In the rows, 128 means zero.
name the system of each run:
run 1, Z_753 (9 x 26):
[[109 123 161 163 192 141 132 112 120  87  91 175 120 152 108  82  96 145
   88 106 116 110  79 117 125 109]
 [ 87 142 137 135 125 126 103  91 184  79 134 133  85 154 126 162 101 156
  153  99 193 127 151 155 157 100]
 [121 165 126 133  83 100 152 177 191 159 135 118  83  86  94 134 146 117
  141 149 129 152 124 183 148 166]
 [133 157  94  96 167 132  95 184 107 170 134  42 117 104 129 103 124 100
  127 158 107  99 128 102 117 117]
 [113 100 108  82  87 135 118  94  50 137 119 145 143 112 167 152 121 107
  149 125 111 122 168  69 105 136]
 [171 156 122 148 111 123 166 109 111 128 113 214 171 163 139 113 124 117
   77  99 113 128  97 108 107 154]
 [151 129 119 177 158 151 115 107 142 107 128 126 150 147  98 106  78 207
  106  92 164 121 126 147 159  82]
 [ 69  95 175 132 122 120 129 125 153 108  96 137  67  77  68 131 134 146
  159 116 159 145 128 169 136 135]
 [106 198 125 105 149  96 105 158 182 123 133 110  60 144 134 113 143  69
  145 170 112 128 104 131 133 135]]
run 2, Z_622 (9 x 26):
[[157 119 121 104  61 129 133 101  79 133 112 173 178  91 127 155 146 103
  112 110 166 133 156  84  84 132]
 [147 132 139 175 152 129 130 118 110 137 107 186 121 117 101  79  94 169
  103 127  57 181 105 121 147 136]
 [ 92 115 139 137 175 147 118 109 137  85 118 121 125 178 130 132  94 153
  105  70 193  71 118 124 130  99]
 [128 162 151 112  88 101  99 109 182 111 124 156  85  98  95 163 164 110
  153 124 186 184 143 151 126 135]
 [116 175  83 136 129 115 130 188 144 157 121  88  85 104 100  71  88 131
  131 170  94  99 119 144 160 124]
 [ 88 101 107  82 108 148 111 127  74 133 125 101 138 104 155 161 113 106
  130 114 157  80 172  65  98 114]
 [147 142 141 122  94 104 139  99  90 140  95 210 126 114 123 112 146 101
  124 134  80 176 109 104 107 172]
 [144 147 102 178 161 151 135 128 130 108 129 153 163 167 125  83  71 165
   75 112 125  95 111 112 146  86]
 [106 103 155 125 118 136 104  94 145 115 127 136 112 114 112 190 122 161
  125  51 202 159 159 136 131 136]]
run 3, Z_250 (9 x 26):
[[ 71 121 139  92 135 126 105 147  89 144  87 126  80  64  94 137 108 106
  110  90 146 112 140  78  98 152]
 [127 179 105 109 114 104 110  65  86  99  83 183 114 155 118  75 101 126
  157 133 147 106 109 112 129 111]
 [112 160 100 164  89 140 138 153 152 130 128 177 117  74  94 119  66 150
   71 122 130 133 158  96 139 113]
 [133 158 124  96 128 115  79 120  96 153  89 100 100  79  68 117 128 136
  145  88 198 127 130 121 110 135]
 [ 84 120 119 126  98 129 129  89  92  91  90 175  93 104 106  76  93 143
  174 173 109 115 135 123 146  99]
 [ 79 183 102 119 114 126 122 167 149 136 113 149  82 105 116 127  78  97
   75 102 144  89 136  76 121 138]
 [174 176  89 103  79 107  93  87  81 144 101 142 142 110  99 105 117 141
  150 118 187 130 147 112 123 117]
 [ 95 103 134 151 108 142 142 140  94 130  90 169 109  49  76  88  90 155
  110 146  89 142 140 103 129 119]
 [ 85 165 127  96 165 121  85 120 109 116  88 124  73 132 104 118  92 115
  114  77 178  85 120  88 115 124]]
run 4, Z_826 (9 x 26):
[[149 193  85  89  73 109  89  94 112 138 138 163 124 134 165 154 122  96
  140 130 143 150 165  77 123 135]
 [153 131  95 152  72 130 169 139  85 162  97 169 166  84  84  83  98 155
  103 128 120 106 127 124 126 140]
 [109  97 165 131 191 159  88 112  98  92 101 135 127  96  95 120 116 133
   93  99 158 125 125  81  97  80]
 [ 81 153 133 127 123 113 114  71 140 101 110 177  61 171 137 137  83 152
  160  92 128 145 128 136 162 148]
 [133 204  95 133  84 112 140 160 188 115 126 141 114 118  95 104 119 104
  110 153 185  86 121 142 132 113]
 [133 143 112 102 119 132  71 148  97 163 123  96 108  40  94 124 119 131
  139 145 118 170 169  87 122 116]
 [ 63  85 131 110 121 134 164 117  62 121  83 158 105 120 133 101 101 116
  143 136  93  76 117 102 117 149]
 [132 170 119 113 124 130 107  94 128  83 131 185 146 163 162 148 120  90
   90 112 173 105 131  67  98 101]
 [169 170  93 151  78 113 124 101 118 160 116 167 130 116  91 119  89 184
  124  85 147 169 145 140 156 149]]
run 5, Z_932 (9 x 26):
[[143 138 167 131 120 108 151 146 177 124 146 170 120 131 146 153 190  71
  111 152  93 184 101 138 106 169]
 [182 141  80 146 159 144 122 156  98 168 143  65 178 142 131  88 101 163
  103 130 110  96 122 121 140 105]
 [ 85  42 161 110  99 147 129  92 100 104 128 126 131  98 142 176 145 138
  173 127 143 141 172 129 116 122]
 [144 154 163 132 186 107 142 124 147 117 114 158 112 191 144 105 159  90
  115 126  90 137  55 137 117 160]
 [166 139  75 163 108 147 123 130 149 128 175  95 172 152 145 131  89 181
  128 140 145 115 168 143 169  80]
 [113  61 188 114 117 128 136 139 131 142 125 113 125  68 105 179 188 112
  138 112 141 171 137 149  99 160]
 [146 147 125 123 194 120 117 130 100 125 109 106 126 170 138  57 131 112
  146 172  73 105  73 129 129 114]
 [ 94 100  97 138  85 154 141 122 151 109 179 123 144 154 186 185  93 146
  136 128 132 111 190 124 154 109]
 [182 127 169 110 128 106 138 130 127 157 120 133 156 127 117 153 200  97
  117  94 145 169  93 146  88 181]]
run 6, Z_932 (9 x 26):
[[142 135 137 154 105 128 172 185 184 141 164 155 141 113 147 145 150  89
   82 164  78 152 124 129 120 151]
 [168 116 101 104 164 146 102 145  70 178 127  41 173 125 131 119 126 143
  120 102 146  97 135 106 113 119]
 [ 91  63 156 119 102 132 138  63  84  87 112 175 121 124 151 136 139 135
  184 153 103 152 145 131 128 126]
 [133 155 148 151 179 126 157 145 180 111 141 154 131 199 154 131 129 105
   72  99 120 107  78 132 123 144]
 [187 138  93 143 105 132  98 114 138 146 162  79 165 123 115 140 122 188
  153 123 171 159 166 158 158  96]
 [ 97  61 186 134 128 134 160 158 132 129 113 130 114  60  96 130 169 114
  140 162  90 154 118 154 113 150]
 [114 159 110 103 197 126 105 139 116 123 129  76 110 190 166  94 115 102
  135 141 106  74  95 111 130 111]
 [133 121  96 121  44 126 143  94 134 129 168 151 152 146 181 184 125 139
  163 135 130 150 182 132 149 136]
 [178 110 168 143 153 127 157 158 125 148 118 147 176 111 106 127 181 103
   69 110 124 149  81 120  77 156]]
run 7, Z_250 (9 x 26):
[[128 109 176 148 121 116 126 125 160 124 121 144  92  80  79 124 160 146
  161 157 105 203 118 180 147 137]
 [ 75 134 115 115 172 131 124 164 150 123 132  56  80 149 130 102 108 124
  152 148 122  64 113 153 152 115]
 [119 140  95  86  59 127 130 116 125 115 156 137 148 136 185 172 146  78
  152 160 145 108 172  99 113 120]
 [185 146 112 134 117 116 152 158  91 191 121 145 159 111 123 101 139 111
   98 135  63 153 102 110 112 176]
 [139  77 137 141 196 169 105 110  78 119 123  96 170 139 129 122 102 172
   97  85 139 109 129  98 116  87]
 [ 92  97 185 135 117 122 139  82 159  79 119 203 102 140 128 173 146 125
  131  90 152 167 123 140 122 146]
 [149 195 118 156 146 101 139 152 202 124 132 122  96 156  95  87 129 132
  130 148 140 124  85 184 159 126]
 [118 111  97 122  99 145 106 151 146 134 168  52 132  89 133 158 121 151
  160 164 154 123 191 138 149  86]
 [105  96 143  77 105 111 146 139  80 158 104 122 111 101 142 136 174  75
  162 149  90 121 115 120  90 183]]
run 8, Z_753 (9 x 26):
[[132 116 188 148 212 147  98 143 170  90 130 110 118 120  99 129 155 119
   91 116 154 149  99 127 108  90]
 [ 95 113 134 108 121 113 116  91 141 117 144  98  82 159 154 151 136 143
  212 149 112 152 143 179 168 137]
 [126 129 127 130  90 127 179 195 172 133 154 120 150 108 140 142 169  70
  100 180 120  97 122 139 109 137]
 [190 126 119 110 174 137  73 131  93 172 154  60 167 139 154 144 145 133
  126 112 112 165 137 101 117 125]
 [113  54 137 129  96 140 180  89  63 115 104 160 164 126 140 107 133 143
  165 153  98 102 126 142 119 131]
 [144 132 174 156 177 138 126 123 173  75 138 177 151 160 137 145 152 102
   65 113 140 140  97 106 100 105]
 [139 116 128 151 134 123 121  95 158 127 152  91 122 172 134 143 117 194
  181 108 142 154 139 200 182 124]
 [101  92 161 133 106 130 169 184 163 120 125 106 120  63  89 123 173  98
  133 182 137 109 117 166 111 124]
 [143 147 140  90 192 124  66 135 126 139 152  77 104 150 168 147 154  87
  136 140  94 167 124  94 115 126]]
run 9, Z_172 (9 x 26):
[[103 160 162 128 126 102 143 101 154  75  97 206  88 154 119 102 149  87
  136 159 118 136  83 139 122 137]
 [153 189  70 162 111 137 120 156 177 140 167 121 142 143 135 133  71 158
   83 117 143 117 158 113 163 101]
 [127  83 138 105  96 125 127 145  89 175 106  82 129  46  79 142 151 143
  150 115 158 135 152 144 110 151]
 [103 127 154 120 185 126 109 110  96  92  97 155  96 135 132  76 129  96
  142 174  68 134  88 102 116 112]
 [ 93 154  86 129 109 138 130 115 152 110 158 136 120 183 181 167  72 139
  112  86 161  87 163 105 151 121]
 [166 128 136 123  56 111 150 131 121 157 109 168 149  68  80 143 164 120
  121 110 171 158 134 142 102 166]
 [150 124 137 162 199 143 100 129 103 124 113 124 129 118  99  63 101 160
  115 150  71 156 101 116 139  93]
 [ 51 103 130 110 143 144 114 119 148  97 134  83  88 148 152 165  97 139
  153  98 173  76 155 139 145 114]
 [128 178 131 107  64  89 146 127 157 131 111 190  99 105 115 134 163  70
  134 151 141 152 118 133 108 168]]
run 10, Z_172 (9 x 26):
[[105  98 133 130 157 145 118  85  54 124  89 157 131 140 126 115  80 164
  111  62 129 112 127  88 120 131]
 [ 96 119 160 143 110 131 128  72 155  66 110 200 108 132 102 144 115 152
  134  98 188 141 136 137 133 105]
 [129 183 127 171 117 117 128 154 194 130 124 160  83  98  68 110  95 154
   96 114 138 159 119 152 154 135]
 [117 157  95 119 124 126  95 158 121 148 114  67  95  68  72  88  96 153
  152 152 154 107 149 133 145  96]
 [ 57 115 126  92 117 130 104 136  95 125 109 125  73  75 135 127 113  89
  149 166  90 123 154  81 119 124]
 [101 168  93 102 106 122 134 103  81 129 102 191 114 155 157 118  81 102
  111 105 115  90 129  69 115 151]
 [150 121 112 144  75 141 127  86  99 119 119 189 173 104 111 145  94 167
  101  88 168 143 168  93 121 110]
 [117  96 175 162 160 135 123 114 124 123  95 160 106  84  66 115 108 177
  105  80 133 169 114 138 133 134]
 [ 87 163 131 140 160 122  98 114 165  84 105 122  65 131  88  94  98 153
  154 132 168 111 114 153 159  88]]
run 11, Z_826 (9 x 26):
[[123 194 151 121 165  93 101 146 184 137 122 120  52 139 104 125 142 105
  137 118 130 160  90 156 140 162]
 [116 149  77 113  93 128 119 152 135 135 147  64 114 114 132 106 113 130
  183 197 128  93 157 147 158  95]
 [104  90 136 101  92 136 146 166 105 152 132 139 136  68 143 167 155  74
  103 140  95 134 153  82  84 159]
 [163 131 116 100 151 124 125  85  43 139  96 143 167 181 157  96 133 122
  135 108 109 110  96  96 106 145]
 [137 101 123 180 107 156 153  95 148  89 147 179 181 151 140 148  96 173
   91 104 154 123 151 128 144  89]
 [149 152 168 145 163 110 114 133 166 140 107 130  96 116  70 132 142 149
  104  63 168 170  98 160 127 162]
 [104 143 122 131 157 123 104 128 150 101 126  81  80 127 108  82 115 153
  188 187 116 119 123 171 172  82]
 [ 65 130 124 109  99 132 143 182 169 133 156 116  90  98 157 176 129  74
  118 151 107 117 161 103 122 146]
 [168 154  99  70 104  99 119 114  61 172 105 115 153 136 147 113 161  83
  157 135 125 115 116 104  95 163]]
run 12, Z_622 (9 x 26):
[[129 155 153 109 109 100 101  94 159  97 109 124  94 121  87 128 164 125
  185 131 209 139 119 179 132 121]
 [ 90 168 104 133 118 122 123 189 177 130 147 109  74  88 119 110 111 103
  125 192  94 125 142 124 149 111]
 [112 135  83  75 112 128 118 145  68 181 119  79 133 127 154 144 112 105
  132 101 137  76 148  86 107 156]
 [142 103 128 125  72 128 149  89  69 119 100 205 163  95 127 111 140 116
  136 154  98 153 136  99 103 134]
 [135 134 135 175 187 147 133 132 135 124 127 173 138 160 130 106  82 153
   58  92  88 138  99  97 133 123]
 [134 134 138 128 129 127 110  76 143 102 122 127 132 163 113 155 118 171
  143  61 223 124 133 159 141 116]
 [105 145 157 144 111 111 126 153 196 110 121 137  73  66  73 119 148 123
  144 166 143 166 120 169 143 121]
 [102 171  91  97 161 125  92 175 126 151 131  49  85 129 138 109 103 105
  136 142 118  80 133 105 135 121]
 [107 114 101  79  47 118 143 104  78 135 119 155 139 111 161 157 136  94
  161 142 136 108 167  96 104 148]]

runs to name:
run 13 (2 x 26):
[[144 160 115 136  88 113 142  89 114  93 118 215 141 146 147  90 127 103
  137 187  87 147 116 102 124 112]
 [134 137 106 169 138 152 146 155 150 150 149 147 148 144 137 145  70 163
   46  65 127 116 137 104 140 133]]

Z_622
run 14 (2 x 26):
[[108 154 164  95 191 106  95  98 142  94 112 121  87 190 142 127 161  90
  151 109 153 118  83 135 115 135]
 [145 175  77 145  69 122 137 125 172 128 175 132 133 151 159 136 104 145
  150 170 115 139 165 148 179 111]]

Z_826
run 15 (2 x 26):
[[155 211 108  86 152 104  71 153 148 158 133  76  96 136 124 133 141  89
  122 106 167 130 122 110 121 140]
 [122 123  71 119  64 132 137 121  71 164 127 127 134  93 139 110  92 146
  165 167  81 121 173 114 148 130]]

Z_753
run 16 (2 x 26):
[[ 62  70 120 105  79 131 181 139  95 151 117 122 119 117 149 157 120 122
  155 112 118  75 145 136 124 175]
 [167 176 130 111 152 117 116 129 117 106 114 159 156 150 141  99 161  58
   95 159 125 116  88  81  83 111]]

Z_250
run 17 (2 x 26):
[[149 143 160 138 165 110 166 134 155 124 128 152 130 197 153 116 169  92
  110 126  96 124  61 153 117 168]
 [179 141  92 143 137 144 104 131 152 140 179  59 172 166 157 144 120 163
  134 128 154 127 155 147 153  89]]

Z_826
run 18 (2 x 26):
[[199 162 110 112 110 129 106 125 101 146 142 147 187 121 153 145 153  93
   90 126 128 157 142  67  87 125]
 [131  68 134 157 139 156 146 107  62 147 102 155 155 112 111 109  89 188
  107  82  95 134 126 111 132 141]]

Z_932
run 19 (2 x 26):
[[126 137 157 129 145 118 127 177 176 117 134  95  98  87 101 105 177  89
  146 203 104 144 106 161 127 109]
 [102 122  98  93 147 136 109 162 100 166 158  63 110 141 185 144 115 102
  144 143  67 113 152  96 133 143]]

Z_826
run 20 (2 x 26):
[[193  93 118 153 154 155 127 138  84 149 150 111 203 122 141 110 131 152
  101 150  70 149 132 104 121 104]
 [107  43 177 128 167 151 143  85  82  93 103 140 158 154 136 139 137 151
  132  86 141 110 111 131 109 126]]

Z_753
run 21 (2 x 26):
[[167  98 136 153 149 166 114 125 132  89 144 124 196 109 123 126 146 135
  101 162 150 137 143 105 105  50]
 [108 108 153 131 155 119 121 114 149 150 142 121  83 163 152 168 122 156
  148  77  85 186 127 157 157 183]]

Z_622
run 22 (2 x 26):
[[219 140 115 133 144 134 110 142 116 166 144  69 196 127 110 122 158 140
  106 113 170 133 121 137 108 116]
 [117  38 170 159 150 151 140 113 115 118 131 120 135 104 118 130 130 180
  155 137  79 174 136 163 152 120]]

Z_826
run 23 (2 x 26):
[[164 156 106 177 162 128 128 143 144 156 140 115 126 152 110  84  84 187
  112 120  80 156 107 160 176 128]
 [ 91  87 134 109 126 144 123 151 139 110 127  53 125  91 107 140 142 128
  158 139 194  74 148 152 123  89]]

Z_172
run 24 (2 x 26):
[[145  90 142  88 155 147  95 100  94 105 135  76 172 143 153 156 170 112
  149 123 184 109 141 113  94  90]
 [137 110 144 164 106 120 165  98 139 124 144 200 132 159 158 143 122 148
  132 127  61 191 125 147 151 162]]

Z_826
run 25 (2 x 26):
[[143 123 120 147 114 111 181 172 108 179 102 124 129 100  89  72 129 138
  128 152  75 114  93 166 136 174]
 [109 110 125 113 190 164  77 128 106  97 137  82 142 130 150 135 111 116
  111 128 151  96 146  69 108  63]]

Z_250
run 26 (2 x 26):
[[152 119 133  88 168 130  79 118  76 169 121  83 141 135 140 160 137 124
  119  56 149 143 134  89  95 157]
 [122 115 141 148  90 113 159  74 118  87 105 193 128 140 118  89 136 140
  180 179 105 142 107 168 146 120]]

Z_622
run 27 (2 x 26):
[[105 134 174 119 163 116 129 165 204 104 139  95  91 128 114 150 181  86
  127 138 167 115  96 162 114 129]
 [145 160  94 102 119 110  95 131 125 158 158  78 106 144 167 128 139 117
  186 175  77 165 146 138 157 136]]

Z_826
run 28 (2 x 26):
[[ 62  95 126 141 170 146 154 129 107 118 118 122  99 171 155 108  69 151
  122 102  91  70 112 122 148 133]
 [127 156 136 107  96 118 119 105 173  91 141 148 131 152 145 183 161  90
  130 110 217 119 140 131 108 118]]

Z_826
run 29 (2 x 26):
[[109 146 131 108 153 107 164 176 126 161 107 109 100 148 131  97 141  79
  116 128  92  79  72 141 113 186]
 [149 153  75 111  96 141  95  96 107 109 156 121 167 147 170 133 107 125
  144 160 153 107 176  85 131  69]]

Z_932
run 30 (2 x 26):
[[184 195  68 146 126 115 130 113 113 149 132 138 154 186 142  78  89 153
  124 129 113 111 110 131 155 125]
 [114  53 140 139 104 165 135 142 127 123 152  95 169  72 122 176 139 150
  117 122 165 126 180 127 115  97]]

Z_172
run 31 (2 x 26):
[[114 134 135 116  97 133 117  69 131  75 127 193 142 150 151 171 122 115
  114  91 191 125 151  91 105 108]
 [169 162 123 179 106 109 153 126 173 149 133 167 121 141  96 116 110 174
  115 108 114 175 111 181 168 162]]

Z_753
run 32 (2 x 26):
[[163 154 130 166 160 120 132  95 122 133 117 179 131 185 135  96  97 165
  110  96  81 160  87 139 154 150]
 [120 127 122 156 136 143 132 147 182 106 142  88 132 134  98 137 110 167
  110 105 210  83 135 165 148  85]]

Z_826
run 33 (2 x 26):
[[ 50 113 165  97 143 119 117 108 155  86 112 136  67 149 137 168 140  97
  154  98 169 106 123 135 117 138]
 [158 213  95 142  68  95 147 129 171 128 133 193 120 140 126 110 123 108
  123 158 123 145 117 138 142 145]]

Z_172
run 34 (2 x 26):
[[158 158 137  92 129  89 125 129 141 165 120  85 114 165 126 141 179 110
  165 101 166 124  97 182 126 181]
 [159 108 112 152 110 142 138 142 142 118 166 106 168 109 142 104 146 137
  153 222  80 145 144 146 144  78]]

Z_826
run 35 (2 x 26):
[[127 187  82 116 127 139 101 151 159 109 164 116 136 151 169 144 109  83
   92 151 150  91 155  72 118  86]
 [155 114 104 125  75 124 133 116  87 193 132 127 152 105 127 166 113 170
  133  72 124 165 165 130 137 178]]

Z_753
